Each row is where one point has got to under a steady rotation. How many ticks took it there?
The counts run from 0 to 485.
[146 123 134 166 124 125 102 119 114 125 112 136 116 131 110  79 142 109
 125 129 101 177 127 111 121 127 161  80 150 136  77  88 118  90 124 150
 111 151 115 179  96 152 151 176 117  92  97 163 125 117  98 122 121  88
 149 145 169 161 172 133 141  96 142 129 138 131 169 153 155 149 176]
419
[ 93 103 119 114 123 156 173 129 103 129 112 166 163 137 143  83 128 118
 182 113 110 145 126 117 102 141 137  90 113 152  94 110 114 100 147 165
 116 155  61 150  97  73 110 162  89 125 160 146  99 172 114 127 115 138
 128 122 159 103 143 182 108 121 128 139 175 107 162 116 156 104 157]
290
[118 142 148  76 135 114 146 156 166 181 141  95 120 167 112 102 188 104
  83  68 135 166  95 136 138 129 143 118 145 142 145 107  90  91 107 160
  71 104 126 117 152 128 141 124 135 113  92 135  94 155 109 108 174 134
 143 193  99  94 122 154 114 134 117 111 107 138  84 135 118 118 148]
112
[142 169 128  98 111 140 138 145 157 159 138 125  83 155 156  57 193 138
  98 108  83 155 139 118 137 101 143 152 145 155 146 102 119 125 102 122
  83  82 139 136 146 151 151 122 148 140  77 173 123 157 125 111 176 142
 134 147 151 116 150 163 120 117 168  94 108 137 128 145 129 101 159]
25
[140 167 118  72 139  74  99  79  73  73  96 144 101 161 124 112 155 149
 117 158 146 169 137 102 133  97 162 132 103 155 130 113  87 129 104 121
 132 154  84 168 130 145 153 144 131  94 132 125  76 135  87 118 113 123
 130 163 172 124 168 125 130 132 114 107 127  87 122 144 122 162 148]
131
[114 168 121 142 137 132 143 121 156 108 122 123 135 112  98  75 106 143
 110 132  91 124 125 145 107 142 153  80 127 130  87 126  92 109 103 109
 103 111 122 170  92 117 163 222  90 144  94 152  81 123 102 132 118  86
 136 137 167 109 171 139 163  93 151 114 125 119 157 171 112 101 152]
295
[135 147 133  97 115 134 135 185 136 189 121 119 103 148 141  88 165 140
 128  94  70 116 170 133 157 123 127 135 160 121 145 132 139 136 109 140
  84  71 100 110 118 143 120 129 128 149 112 186 118 192 110 111 188 140
 110 133 126 102 158 186 138 137 159 132 135 137 120  69 163 135 129]
348
[114 179 137  31 168 121 162 107  75  89 115 155 137 105 137  82 116 155
 115 119 126 128 124 125 111  88 141 100 142 176 156 115  97 122 127 134
 117 153  87 139 116  88 131 137 147 133 140 131 107 164  96 117 171 128
 115 139 133 107 158 148 125 175 153 106 128  78  92 130 138 138 154]
368
[159 175 124 107 160  85 108 110 110 102  96 138 133 174 111  96 163 151
 117 154 118 111 162 132 153 113 170 117 111 156 113 138 112 120  81 104
 152 124  81 135 146 154 151 168 108  88 114 162  59 122  88 116 140  94
 102 138 136 116 158 107 133 109 121 129 131  83 131 145 127 169 143]
342
[130 149 121 157 115 152 138 127 142 123 117 139 114 133 113  83 124 137
  96 109  81 142 153 129 121 116 153  90 145 136  93 104 151 105 144 167
  92 171 143 147  92 131 168 177 132 107 102 153  65 117  99 106 202 103
 111 165 165  98 106 146 142 135 172  97 129 111 106 155 151 156 186]
226
[142 181 115 142 110 118 113 159 151 113 141 152  94 139 116  80 119 164
 127 150 118  82 174 130 109  83 138  99 119 131 134 154 145 143  74 114
 120 100 128 130  89 147 137 184 114 113 110 186  65 124 106 113 150 114
 116 137 150  81 147 153 168 116 146 132 120 137 101 108 126 170 145]
339
[129 127 140  64 148  89 101 154  98 159  98 132 147 145  92 127 157 129
 179 134 123 174 105 149 142 153 165 131 157 121 132  87 102  98 101 119
 120 163 113 124 111 129 101 150 119 151 138 152 104 157  96  92 171 120
 114 162 144 150 178  99 103 132 148 147 175 134 169 116 162 162 179]
432
[103 120 133 112 114 119 107 105 115  93 113 131 141 156 130  97 144 111
 130 110  41 125 124  99 142 161 141 106 101 127  98 106 106 103 163 178
 103 124  83 142 114 102  85 154  64 123 131 119  96 141 117 126 163 167
 133 183 150 157 156 166 123 151 142 144 117  75 158 139 169 149 133]
247
[ 97 108 110 109 111 121 137 158  55 139 108 165 112 132 145  87 145 102
 114 110 128 171 124 118 131 116 144 113  95 157 122  86 178 136 127 190
 115 119  77 167 135 101  86 108 128  87 131 151 143 148 110 111 153 125
 109 166 177  78 148 162 122 130 124 122 152 123 137 103 166 110 141]
414
[160 141 106 152 153  93 140 129  91  98 100 150 112 135 140 108 126 173
 144 151  98 100 123 128 154 103 171  91 121 146 103 155 116 118 104 119
 151 124  63 168  97 155 103 171  88  73 133 185 109  84  92  99 106  76
 115 125 136 129 129 121 134 140 146 119  98  76 158 149 149 150 131]
62
[145 181 111  96 152 106 120 134 148  96 113 116  93 159 155  78 138 164
  86 138  87 102 142 124 115 123 133 100  87 188 161 156  88 132  86 112
 136  86  87 165 153  95 139 118 102 120 108 143 102 130  87 141 145 158
 134 172 126 101 142 113 129 147 133 123 104  85 111 148 131 147  96]
257
[120  92 123 155 100 117 134 119 131 145 141 137 137 145  82  73 150 106
 145 130 122 164  92 109 143 125 141  87 144  92  88 135 114 113 120 165
 120 107  91 166 103 178 135 168 109  89 125 180 120 139 139 128  87 141
 163 149 157 134 167 179 134  89 103 129 119 147 132 134 120 111 135]
207
[134 139 120 142 122 111 100 118 116 126 111 131 152 167 126  96 156 103
 113  68 123 160 173 108 131 118 132  79 125 149 132  94 132 133  80 135
 147 165  97 150 122  96 114 189 110 105 144 156 101  74  94 150 118 108
 156 161 132 126 142 101 123 121  96 159 155 109 127 131 151 206 143]
143
[103 136 122  79 146  54 146 114  60 117 115 125 173 108  93 128 148 135
 144 111 130 146 141 121 150 114 144 106 133 128 148 108 113 129 111 150
 140 150  92 104  90 136  68 176 139 125 150 127  96 154 104 118 153 128
 116 177 136 109 161 127 128 170  97 134 134 125  87  90 128 185 151]
242
[134 183 153  69 139 118 125 106 119 170 111 109 120 141 102 103 154 149
 137 102 103 197 133 126 134 102 131 132 174 137 126 144  62 111 124 106
 115 160 107 109  93 136 181 168 146 156 132 146  94 177  91 147 141 119
 141 136 151 133 161 142 130 123 152 116 157  95 136 131 102 132 172]
476
[141  95  96 139  98  99 114 194 126 138 148 159  96 136 127  99 171 147
 159 161 101 134  83 137 141 127 151 120 142 102 147 143  86  92  90 108
 148 108 123 141  89 140 110 149 137 138 120 160 130 137 167  97 112 156
 153 160 174 106 136 152 148  94 126  90 136 158  91 136 138 136 125]
318
[127 124  73 169 114 115 132 191 121 109 134 147 102 122 167  78 125 169
 115 106  98  85 145  98 136  97 129  84 123 144 141 165 135 131  72 135
 144  80 109 136  87 111  88 166  94  96 122 185 123  94 126 112 121 127
 146 150 129  86 127 164 174 129 119 129 101 131 100 112 153 139 110]
60
[ 96 137 131  95 103 111 175 118  86 122 162 123 128 125 161  96 170 117
  74 120  98 146 108  83 125  88 129 115 125 188 128 120 114 159 136 154
 129 101 113 141 147  80 126 122 137 122 113 138 124 157 123 129 169 149
 140 164 121  96 151 162 184 150 130 100  98  87  78 119 138 128 140]
370
[110 146 132  80 131  94 148 129 117 172 152  74 145 158  82 124 168 121
 108  93 171 181 107 135 148 110 130 101 156 146 127 146  60 122  99 147
 126 123  99 105 116 124 135 137 120 104 123 132  88 157 110 118 120 114
 130 195 105  86 163 133 144 109  94 123 121 141  77 100  87 118 146]
198
[140 144 101 174  89 147 112 142 147 116 155 118 100 131 120  69 139 149
  94 100  56 138 163 116 120 129 138  84 142 139 104 119 136 131 100 145
 123 135 151 122 109 129 178 177 143 129 100 151 103 134 100 124 177 105
 124 180 167 101 118 133 179 108 160 107 113 119  82 155 122 155 173]
227
[131 130  86 111 127 144 141 133  60 123  99 172  92 122 162  74 136 127
 120 124 103 149 136 133 136 125 149 110 112 140  88 109 162 125 145 180
  90 144  87 163  95 114 131 115 117  85 123 162 131 159 107 106 150 116
  80 144 185  92 134 168 114 117 159 115 147 113 144 112 187  98 167]
415
[145 148 109 105 124 120 112 125 122  74 110 192 100 100 111  96  99 180
 119 157 126 107 101 131 112  95 164 118 131 110 166 136 138 100 110 106
  84 124 132 178  53 146 142 174 142 127 133 165  65 133 125 117 149 145
 142 169 186  70 133 158 143 135 139 125 153 122  97 150 139 144 151]
127
[116 160 109 103 129  80 143 139  91 140 121 118 116 131 106 100 157 138
  74 134 166 185 117 129 134  82 142  94 155 148 139 110  94 137  91 145
 111  91  98 153 126 148 141 139 143  75 125 150 109 151 124 116  93 106
 169 161 157  97 188 122 143 117  82 103  94 152  93 128 101 111 146]
409
[115 136 142  75 144 100 140 129 128 153  97 101 143 153  97 108 166 103
  87  53 135 157  82 145 143 136 157 118 141 124 158  94 117  82 117 176
  72 127 130 155 140 129 119 143 142 107  98 126  96 136 105 106 174 122
 124 199 112  81 117 143 111 127 143 130 122 125 106 169 140 134 152]
113
[135 152 126  94 145 131 148 148 129 140 112 109  94 159 148  81 163 131
 101 125  78 143 108 151 135 154 151 142 113 141 115 112  86 106 124 132
  80  74 115 138 132 132 136 138 100 135  79 131 113 171  97  94 168 121
  97 159 153 112 137 140 129  89 186  92 115 119 164 153 150  85 157]
304
[ 91  81 103 161  79 149 121 134 111 126 120 151 135 157 146  95 208 129
 107  86  64 172 141 100 152 132 128  93 135 162 116 102 127  98 137 180
 128 145  97 140 130 113  81 129 151 114 127 132 112 107 154 102 162 163
 144 169 149 125 107 165 139 153 112 107 120  97 110 138 143 147 139]
35
[ 85 125 129  78 126 121 180 159 101 131 156 145 133 137 142  72 173 138
 128 169 134 139 137 114 111  96 138 111 107 180 126 138 110 148 110 139
 144  91  80 138 153  76 124 103 127 116 134 138 105 185 124 110 163 134
 102 134 114  63 154 173 155 135 112 107 129 117  91  99 137  99 155]
90
[149 132 147  62 170 109 152 122 147 153 114 130 125 167 116  76 132 150
 156 123 136 140 101 154 130 140 174 103 161 115 153 130  74  81 122 113
  88 136 109 122 123 164 154 134 122 132 100 149  84 177  85 101 157 134
 119 136 119 125 127 135  61 129 153 103 128 133 124 151 112 129 156]
110
[108 123 122 159  89 120  99 152 144 127 135 125 102 140 140  61 146 125
 128 114  51  91 133  81 133 158 126 101 109 105 132 141 112 126 130 135
 115  75 113 139  82 102 121 166  76 161 115 155 131 144 140 139 141 177
 159 177 166 132 178 159 169 119 129 146 114 143 124 113 156 150 103]
249
[108 104 110 119  99 136 152 175 120 143 153 162 169 158 150  75 148 147
 141 122  72 122 163 115 153 118 123  58 142 137 140 152 135 109 101 156
 162 107  67 129 144  98 108 126 145 122 152 162 108 136 161 137 168 166
 154 156 123 111 124 154 120 162 109 120 140 114  69 120 133 160  94]
357
[126 141 128 119 122  83  89 172 118 153 143 124 103 169 101  98 214 140
 135 158  88 161 132 119 161 138 173 141 137 137 137  97  77 129  73 111
 142  82 117 103 121 149 120 138 124 150 111 166 131 149 130  85 164 120
 113 147 149 122 166 100 170 101 137 124 141 129 140 111 130 140 161]
430
[110 147 105  93 136 113 130 135  70 122 133 119 149 143 119  90 130 139
 161 132  96 194 145 125 130 143 117  82 103 162  94 159  63 140 119 141
 166 133  63 110 114  71 143 148 107 153 153 139 121 190 110 160 120 120
 118 155 177 108 165 114 162  88 126 116 148  95 136 111 107 120 147]
287
[103 153 128  63 143 119 171 113 106  99 145 131 110 120 153  72 137 161
 100 126  92 141 135 100  99  96 126  97 125 186 143 134 101 140 127 143
 116 105  98 125 127  87 149 122 142 141 115 122 122 177 107 134 180 142
 114 158 130 101 145 163 149 166 147  97  99  97  72 119 127 127 132]
369
[105 146 156 115 114 120 128 127 136 120 129 160 164 120  76 107 146 116
 123 142 129 159  80 134 127  92 174 107 171 127  99 137  98  91 132 122
 124 103 131 185  95 134 144 188 124  92 129 182  87  94 165 110 132 116
 181 135 144 114 163 154 188 133 134 150 132 107 153 153 125 116 152]
83
[129 148 100 125 129 152 103 170 140 121 112 166 117 173 165  75 125 173
 142 112  89 111 200 129 128 129 121  67 102 163 140 147 136 132  69 126
 138 144  84 130 122  76 126 157 106 143 130 178  87 121  94 142 161 148
 123 154 151  91 109 130 110 130 121 128 156  95 120 118 141 161 120]
145
[130 140 117  76 115 133 103 149 107 131  98 144  73 139 172  79 144 158
 131 119  77 132 158 103 114 123 134 153 102 142 142  99 156 130 132 133
  71 134 103 151  94 110 138 140 107 138 123 153 105 182  80 131 143 154
 105 148 184 103 158 174 130 115 167 125 154 127 150  90 173 134 162]
136
